Some points:
[ -2 -40 -42  53  52  50 -47  19  14 -40   9 -60 -57 -20  -2   8  15  12
  48  24 -13   9 -42  10  35 -35 -24 -35  18 -13  31  60  12   6 -24   4
  12   5  15  -5  22  23  16   6  15  -5  -7   0 -33 -11 -25]
[-28  16  83  21  14  46   8 -50 -45  -7  40 -20  58  27  21 -17  28   1
  66   0  31  -9  23 -10 -43  -9  21 -58 -89  22  22 -19  28 -12 -27  39
 -43  -8  24  36 -44 -13   8  30   1  23  25  30  -3  19   0]
[-25 -14   9 -27 -17 -67   5  -7 -22   1  24  10 -13  28  13  45  -9   3
  30   5 -21 106 -19  -1  15  30 -40  78  -7  17  10  31  -4   5  73   6
   4  18  22 -25 -53 -10  11 -63  74 -58   1  18  14   0  36]
[ 21  -4 -14   7 -50  20  20  19 -71  27   6  42  11  61 -12  59   5  20
  -4 -18  -4   2  25   7  10 -31 -27  -1 -23 -23   4 -32  14  43  10  -4
 -27 -10  -4 -18  13  24 -27  -2  15  -5   9 -11 -25 -20 -28]
[-59  51 -64   2 -18  -8  15 -20  71  20  16   7  -5 -34 -33  15  24 -64
 -42  -6   7  23  24  -4   5 -24 -39  16 -28  -7 -12 -19 -28 -10 -21  11
 -10 -10  20 -23  20  11 -22  -1   3   3  29  11 -11  22 -35]
[ -2 -58  41 -17  12  -9  30 -54 -22  -6 -59 -52  10 -39   9 -61 -40  35
  30 -47  -5  13  21  -7 -13 -25 -10  -9  -2 -23 -13 -19  24  25   1 -14
 -13  -8   7 -13   2  13 -37   3   1  -3  14   7 -44   1 -28]
[   4    1  -52  -13  -52  -68   27   -4   77   -8   65  -17   20   20
   23   -1   30   18    3   28  -91  -52   49  -40  -26   16   12  -34
    6   -2  -23   11   40  -45   33   26  -23  -12 -123   31    4   20
   18   34  -20   22  -10  -43   -8  -62   -5]
[ 22  -1 -14   8   1 -53 -10 -62   8   3  21 -17  17   3  33  41 -11  42
  -5 -17 -58  69 -60  27  37  39 -34  85  20 -19  11 -35 -46   6  83  17
  -8  13  51  35 -14  -4 -39 -83  98 -46  14  78  28   9  80]
[-13 -27 -34  27  45  28 -47 -13  26  -5   7 -21 -35   8  74  38 -37   7
  41   1   3  15 -53  26  37 -35  16 -23  -2 -58  48  60   7  12 -59 -23
  -3  -8  38  -7  -8 -21  18   9 -17   4   6 -23  -7 -26 -17]
[ 20  21  -4  -2  -9  -9 -17  18 -57  22  12 -16  10  30  -8  54   3 -10
  -9 -34  -1 -13   6   5  -5 -17 -37 -16   5 -26 -31  -2  16  -5  -9 -23
 -16 -18   1 -16  -6  31 -30  31   7 -35  -7  13 -41  38 -21]
[ 39  39   9   2 -22 -28  10   5 -39 -38 -15 -47  33  53  -3  44 -31 -16
  19  23  38 -13 -30  28 -33 -11  31  13  41  -3 -17  -5 -14  58 -36  36
  59  10 -24  32  34 -51  -5 -35  -7  -7 -32  -8   3  45  29]
[-19  31 -83 -57  26  36  42  31  33  36  22 -12  21 -58 -32 -12 -20 -32
 -29   4   8  26  14 -19  10  -4 -19   4 -28 -14  12 -31  11   7  -6  34
  -4 -14   3 -16  16  28   7 -12 -12 -19  21  16 -16  12 -33]
[-37   5  48  63  50 -27  10  41 -66  38  11  39  -4  -8  32   9   1 -82
  10  12  23 -14  26   1 -41 -13 -21 -57 -15  34  17   4  10  -8  -4  37
 -21   4   3  55  -4  27 -39  13 -15  -9  43  19  19   7  17]
[-27  -9 -11 -47  -4  39   4 -79 -38  34 -16  44   9  13 -16  60 -53  38
 -67  49  11 -10  -4   2 -14  -4  20  18  15  11  -1  29 -12  30 -34  20
  40   9 -42  31   9  -5  44   2 -12  11 -30  21  -7  40  33]
[   8  -14   59   -6  -38  -32  -54   39  -44  -17  -58  -56   -5   67
  -53    2  102  -20  -33   21  -63   36  -40  -47   48    8   -8  -26
   97  -62   97  -29  -61  -24   38 -127   75   69    6   54  -52  -59
  104   59 -104   58  127  -30   -4  -28  -13]
[ 28 -55  48  -1  -8  17  11 -25  -8  -3 -69 -27 -20 -62  46 -57  -2  -2
  20  -5 -10  10  10  12   1 -13 -29  -1 -22 -24 -20 -10   3  18   0   0
   5 -23  10 -16  14  33 -21   8   3 -19  11 -16 -20  13 -20]
[-13  -2 -14 -31  15   9  -7  42  31   2 -68  -9  48  -6 -70 -33   2  -5
   6 -11  26   5 -21  26  -8  31   4  19  -3  58   8  29 -28 -16 -18 -11
 -52 -12  46  16  30   2  -3  -7  15  -3 -82 -12  29 -47  37]
[ -26   46  -45 -111   72   39   13  -45   17   15   45  -13    5  -25
  -18  -14  -10  -28   67  -19    6   11   26  -17    2   20  -36   16
  -16   -5   26   -9   -7  -18  -19   21   19  -16   -6  -46   32   17
  -21    2   -5   -9   23    7    4   23  -29]
[  26   44   21   95  -48  -18  -50  -47  -62   -1   37   16  -14  -21
  -57  -18  -50  -53  -22  -48   18    4   -5  -45   -9   44   54   17
   46  -44   47   -1  -49   22   26   59  -26  -73  -18 -127   35   10
   25   -4  -58   28   -5   28   44  -30    8]
[ 30 -14 -12   2   2 -79 -77  10  44  29  14  -6 -64 -59 -14  55  32 -29
 -18 -14  41 -25 -11   2  38 -12  31 -19  -8  33 -10   5  35 -26 -35  20
   0  70  36 -19  12 -24  13 -58  25   6   7  -8   1  -2 -20]
[-12   4   1 -49   5  25 -19  52   4 -17 -37   9  40 -13 -37 -89  30  55
 -15  -3  50 -14 -27  28   2  26 -24  15  12  36 -26  33 -47  13   9  21
 -58 -14  28  -2 -31  -8 -10 -13  -3  14 -62 -23  20 -23  45]
[  8  19  40   8  -9  25  25  37  33 -87 -12  51 -78   7  45 -17 -33 -23
  23  27  27 -27  37  -5 -30  -5  -6 -16 -39  35  53   6  61 -19  -6  34
 -68 -25  10  57 -35  14 -18  42 -11   8  37  46  10  19  28]
[ 34 -24 -33  -9 -14 -38  24  32  38  51   3 -57 -19  18 -57 -25  40  21
 -28 -15  38   8 -18  33 -18  20 -12  18   3  66 -13  19   5  20 -28 -19
 -43 -38  38  11 -26 -10 -31  12  -7  23 -61 -23  49  -4  37]
[ 25 -38  33  71  23  43  22   7 -24 -16 -22  45   1  10  24 -22   5  22
   6  -5 -14  17  20 -13  -1  25 -37  10  -2 -23 -19 -10  17  -6 -34 -11
   8 -11  17 -15   0  18 -27 -13  -8 -26  -3  18  -8  -7 -29]
[  -7   23  -76   44  -39   43   28  -35  -72   42   11   43   16  -67
  -73  -49  -37   -6   67   66  -19  -31    0   26   27  -18   48   28
   33  -29   34   -6  -55  -68   98 -115   61   54  -26   20  -43  -45
   19   24  -43   16   37  -14    8   55  -16]
[ -2  10  42  47  20   1  31  36  33 -12 -71   3 -35 -58  33 -29  11   4
  24 -45  -4   5  18   1   4   3  -2   1 -20 -37  -5 -12  -9  41   0 -33
  -3   0 -30 -16  12   0  -6  12  41 -22  -8  23 -48  -2 -18]
[-27 -53   8   9  20  -4  22 -19  59  22  51  -8   9  19  61   1  -4 -30
  52  33 -68 -61  67 -51 -22  24  40  -8  23  -4 -53 -31 -22 -32  62  11
  -1 -27 -82  56 -39   8  36  22 -38  23 -39 -55  -9 -46 -13]
[ -8 -52  58  -2 -38 -52   0  19  59 -48  21  17  -9   5  41   2  24  54
 -12 -25  68 -49 -11  29  42 -18  29   5   5  25  -6 -14  14 -41 -38 -11
  39  50  25 -61  21  26  29 -97  33  18 -35 -10  39  35 -60]
[ 53  31  16  -5  23 -36 -59  -8  17   0   5  -6   1  26 -17  13 -33  64
 -66  65   5   2   2   4 -57   1  20  40 -23  18  15 -10 -24  -6 -15  -1
  67   3 -64  23   2  -4  21  30 -10  -3   0   3 -18  54   5]
[ 38  63 -31 -30 -31  21 -13  11  -9  -1 -52  60   1  31 -12  56 -32  19
 -18  23  -9 -12 -36  30 -32 -11   7 -28  -7   8 -13 -10 -12  36 -35  48
  87   5  15  11  10 -20  -8   5  -7  16 -34  23  17  14  28]
[ -3  -7  22  53 -39  22  57   4 -27  -4  23  55  16  19  48  -4   1   7
 -46 -25  25  32  11   9  -3  -6 -30   5  12  -9   3  -8  19  16 -17 -18
   7  -1   7 -13   1  11 -22  27  16  -5 -13  -9 -52 -23 -22]
[-29 -53  41  -6  21 -16 -10  26  40 -11  20  35   8   5  14 -20   9   8
 -28   9   0 -14 -78 -17  47 -24  73 -72 -16  30 -62  20  80   6  -5  14
 -13  60  48 -61 100 -66  26 -15  53   9 113 -22  31  43  45]
[ 32  43 -11   4  15   4  10  10 -72 -10   1  11  22  37   7  28  -4 -16
 -19 -46 -16   7  49  22  37   2 -15   1 -23 -10 -25  28  19  12  -2 -21
 -17 -14  21  -6  11  23  -9   7   1  -7   3  -8 -25   4 -37]
[-19  -1   4 -29 -10  17  37 -19  76 -26  84 -11  -6 -33   6  19  10  14
 -28   3 -70 -56  55 -65 -14   8  39 -34   0 -19 -45   0  23 -41  60   6
  -5 -22 -89  70 -13   3   1  21 -27  -5 -32 -55   9 -68   5]
[-11  12 -15 -41  10  27 -34  38   9  -1 -43 -22  40 -14 -16 -74  14   7
  -8 -20  19   3 -30  44 -14   0  -1  21  29  80 -31   0 -12   9 -13 -18
 -44 -24  16  -2 -17  -8 -14 -21  14  -2 -67  19  57 -36  28]
Along one direction, these points spread out more than along any other. Take the direction at right angles to it along which they spread out most. Then take the direction at right angles to both along which they spread out most. Go by this last direction. For each point below, how far along it does it lie, from 0 to 99? The average is 50, and the first point in the table lies past the average. One standard deviation of the points above along it is 16.
[-27 -53   8   9  20  -4  22 -19  59  22  51  -8   9  19  61   1  -4 -30
  52  33 -68 -61  67 -51 -22  24  40  -8  23  -4 -53 -31 -22 -32  62  11
  -1 -27 -82  56 -39   8  36  22 -38  23 -39 -55  -9 -46 -13] 40
[ -3  -7  22  53 -39  22  57   4 -27  -4  23  55  16  19  48  -4   1   7
 -46 -25  25  32  11   9  -3  -6 -30   5  12  -9   3  -8  19  16 -17 -18
   7  -1   7 -13   1  11 -22  27  16  -5 -13  -9 -52 -23 -22] 66
[ 53  31  16  -5  23 -36 -59  -8  17   0   5  -6   1  26 -17  13 -33  64
 -66  65   5   2   2   4 -57   1  20  40 -23  18  15 -10 -24  -6 -15  -1
  67   3 -64  23   2  -4  21  30 -10  -3   0   3 -18  54   5] 36
[ 38  63 -31 -30 -31  21 -13  11  -9  -1 -52  60   1  31 -12  56 -32  19
 -18  23  -9 -12 -36  30 -32 -11   7 -28  -7   8 -13 -10 -12  36 -35  48
  87   5  15  11  10 -20  -8   5  -7  16 -34  23  17  14  28] 40
[ -2  10  42  47  20   1  31  36  33 -12 -71   3 -35 -58  33 -29  11   4
  24 -45  -4   5  18   1   4   3  -2   1 -20 -37  -5 -12  -9  41   0 -33
  -3   0 -30 -16  12   0  -6  12  41 -22  -8  23 -48  -2 -18] 67
[-13  -2 -14 -31  15   9  -7  42  31   2 -68  -9  48  -6 -70 -33   2  -5
   6 -11  26   5 -21  26  -8  31   4  19  -3  58   8  29 -28 -16 -18 -11
 -52 -12  46  16  30   2  -3  -7  15  -3 -82 -12  29 -47  37] 23
[-27  -9 -11 -47  -4  39   4 -79 -38  34 -16  44   9  13 -16  60 -53  38
 -67  49  11 -10  -4   2 -14  -4  20  18  15  11  -1  29 -12  30 -34  20
  40   9 -42  31   9  -5  44   2 -12  11 -30  21  -7  40  33] 37
[ -26   46  -45 -111   72   39   13  -45   17   15   45  -13    5  -25
  -18  -14  -10  -28   67  -19    6   11   26  -17    2   20  -36   16
  -16   -5   26   -9   -7  -18  -19   21   19  -16   -6  -46   32   17
  -21    2   -5   -9   23    7    4   23  -29] 48
[-19  31 -83 -57  26  36  42  31  33  36  22 -12  21 -58 -32 -12 -20 -32
 -29   4   8  26  14 -19  10  -4 -19   4 -28 -14  12 -31  11   7  -6  34
  -4 -14   3 -16  16  28   7 -12 -12 -19  21  16 -16  12 -33] 46
[ -2 -40 -42  53  52  50 -47  19  14 -40   9 -60 -57 -20  -2   8  15  12
  48  24 -13   9 -42  10  35 -35 -24 -35  18 -13  31  60  12   6 -24   4
  12   5  15  -5  22  23  16   6  15  -5  -7   0 -33 -11 -25] 65
[-12   4   1 -49   5  25 -19  52   4 -17 -37   9  40 -13 -37 -89  30  55
 -15  -3  50 -14 -27  28   2  26 -24  15  12  36 -26  33 -47  13   9  21
 -58 -14  28  -2 -31  -8 -10 -13  -3  14 -62 -23  20 -23  45] 24
[  8  19  40   8  -9  25  25  37  33 -87 -12  51 -78   7  45 -17 -33 -23
  23  27  27 -27  37  -5 -30  -5  -6 -16 -39  35  53   6  61 -19  -6  34
 -68 -25  10  57 -35  14 -18  42 -11   8  37  46  10  19  28] 71
[ -8 -52  58  -2 -38 -52   0  19  59 -48  21  17  -9   5  41   2  24  54
 -12 -25  68 -49 -11  29  42 -18  29   5   5  25  -6 -14  14 -41 -38 -11
  39  50  25 -61  21  26  29 -97  33  18 -35 -10  39  35 -60] 56
[-37   5  48  63  50 -27  10  41 -66  38  11  39  -4  -8  32   9   1 -82
  10  12  23 -14  26   1 -41 -13 -21 -57 -15  34  17   4  10  -8  -4  37
 -21   4   3  55  -4  27 -39  13 -15  -9  43  19  19   7  17] 73
